Each named move below is a turn or a mirror, shown by a few rows before and after it. Which moves, in which order, take the first row of each later pair to the second? The first pair is answered.
move C:
[-15   0 -31   0   2  11  -4   5   5 -10]  ->  [-20  -2 -17  -7 -17  19   3  -6  -5  -4]
[ -2   7 -16  -4   1   9   1  12  15  11]  ->  [ -6   6  -7 -10 -12  14   6   6  10  15]
[-19  -9  25  20   8 -12   8 -30 -21  17]  ->  [-12  -6   5  30  35 -23  -1 -15  -7   8]
[ -6  -2 -13 -11   7  18   1  21   1  -4]  ->  [ -9  -3  -2 -16  -4  21   6  16  -5  -1]
move B:
[ -7   1  19  -9 -20   5  19 -15 -26  10]  ->  [-24   5 -11  -1 -11   2  27 -17 -21   4]
[-12  18 -11   6   0  -6   7  -5  -2   6]  ->  [ -3  16 -19   4   3  -4  -2   4   1  -3]
[ -7   1 -13   6  -5  -4  -5 -24 -22 -10]  ->  [ -1   3 -22   4   0  -3 -10 -18 -19 -17]
[ -8 -19 -16  -9 -13  21 -17   0 -22 -21]  ->  [ -3 -20  -6 -11 -17  22 -17  -1 -26 -18]
move S:
[-26   1  -5  -3   8  14  26   8  -2  17]  ->  [-23  -2 -12 -11  -8  21  23   5  -5   8]
[-13  -3 -19   9   0  11  21  -3   1   0]  ->  [ -8  -6 -22   3 -10  13  15  -3  -3  -9]
[  8  -3  -3  -5 -16  10  -4   7   0  -8]  ->  [ 14  -4   3  -2 -11   5  -8   6  -1  -8]
move P:
[-5  7 20  8  5 -8  8 -8  8 16]  ->  [-19   4   9   9   2  -5  13 -16   0  12]
[ 25  -7   5  -5  -4  -1 -13   4   0  -6]  ->  [  8 -17  -1   3  19   6  -8   5 -13  -3]
[  6  -6   6   2   7  -1 -11  -8 -15  -5]  ->  [  7  -5   3   1  -3  -3 -10 -13 -13  -8]
move H:
[  0  -4  26 -31 -13  31  19   3  -6   1]  ->  [ -2   0  42   9   5 -15  17 -27  -4  11]
[ 10   6  -7   7  13 -17  -6   6  19  -4]  ->  [  5   2 -17 -13 -18   5  -3   2   8 -15]
[-12   3  -5   6  -8  -9  16 -10   5  10]  ->  [-4  5 -7 -1  7  2 15 13 13 13]
[ 18  -6  -8  31  -2 -49 -34 -14  -7 -14]  ->  [ 30  -8 -24 -12   4   7 -35  45   3 -18]
Pairs:
Each pair is two moves apart.
[-11  10  12  17  23 -18  19  -1  11  12]  ->  [-13   6 -18 -21 -15  21  20   9   1 -10] -> B H
[  1   9  -9  -5 -22  -7  10 -11  18  -3]  ->  [ 5  6 15  1 13 -4  9  7 20 15] -> P B
[ -2  11   1  -2 -12  -5   2  -3   8   1]  ->  [-9  6  0  2 10  0  3  5  3  6] -> H P
[-16 -11 -16 -15   5   0   0   1 -13  -8]  ->  [ -1  -2  -9  -8 -12 -24  -4 -10   2 -12] -> H P
[  8   1 -20   7   7 -12 -12  -5   4 -14]  ->  [ 14  -1 -19  -1   6  -4 -16   4   3 -14] -> H S
[17 12 11  7 -6 -6  3 15 15  4]  ->  [12 13 13 12 -4 -9  8 11 18  7] -> B C
[ 25  10 -26   7   3 -22 -18   7  16 -24]  ->  [ 27  12  25  14  16 -25  -8   8  19  11] -> C H
[  6   8   5  -6 -16   1  -2  -6  -9  -2]  ->  [14  7 12 -1  4 -3 -5  4 -3  2] -> S H
[ -3  17   4   9  14 -13  12   8  26  17]  ->  [ -8  20 -12   5 -15 -15  15 -10  24   5] -> P P
[  1  18  18 -14  -9  14  10  15  33  14]  ->  [ 1 20 23  0  2 -2  9 10 36 19] -> H H
[ -7  13 -13  -1  -1   2  13  12  21   4]  ->  [ 0  9 -8 -2  5  7  7 21 21  5] -> S P
[-12  12   8 -19 -31  15  18  -7   4   3]  ->  [ 13  15 -21  -2  12  -8 -10  19  22 -19] -> S C
[ -5 -15   8 -21  13  13   5  -4 -12  -8]  ->  [ -5 -13   7  -1  26  -8   1 -13  -8  -9] -> H C
[  2   8 -13  14  21 -14  -4  10  14   0]  ->  [-23   7  -7   4 -12   1  17 -14  -1   8] -> C B
[-10  -5 -30  -1  12  -2  -5   3  -8 -23]  ->  [-15  -7 -19 -12 -12  11   1  -6 -17 -19] -> C B
[ 10   7  26 -17 -18   8  10   7  13  18]  ->  [19  8 23 -6  6 -4  2 17 23 17] -> C B
[  2 -14 -17 -13  -1  21 -11   7 -19 -18]  ->  [ 29  -7   5 -11  -4   8 -22  13  -6 -13] -> P S
[-19   6  -4  27  16 -12  10 -10  11  17]  ->  [ -4   2 -15 -14   2  32   4  25  11   6] -> H B
[  5 -12   4  -2  -5   4   0  -7 -21 -18]  ->  [ 6 -8 10  9 23 -6  0  4 -9 -8] -> B H
[ 0 -3  1 13 35 -8 -9 11 -3  7]  ->  [ 22  11   1   2 -15 -20 -14   1  15  -5] -> P P
[-21  12 -28  -8 -10  23  16   8  14   6]  ->  [ -1  23  -1  17 -11 -20   8  -9  32  14] -> H P
[ 11   7 -11  -5 -11  -2   1  18  20  -4]  ->  [ 1 -2 10 -3 13 11  5 23  6 13] -> C P
[ 30  -5  37  -2  -5  -9 -14  -5  -5   4]  ->  [ 37  -4  16  -8  12  -3 -21  17   6  -5] -> H C
[ -8 -13  23  -5  -1  20  -8  -1 -23   8]  ->  [  4 -11  17   4  23   8 -20  12 -12   4] -> C B
[ 0 12  2  4  0 -9  8 -2 10 11]  ->  [-7 10 -6  6 -4 -8  9 -6  5  7] -> P P
[  4   1  13 -15 -24  12   0   2  -4   3]  ->  [-10   1  15  -6 -21   4   9 -10  -5  11] -> S B
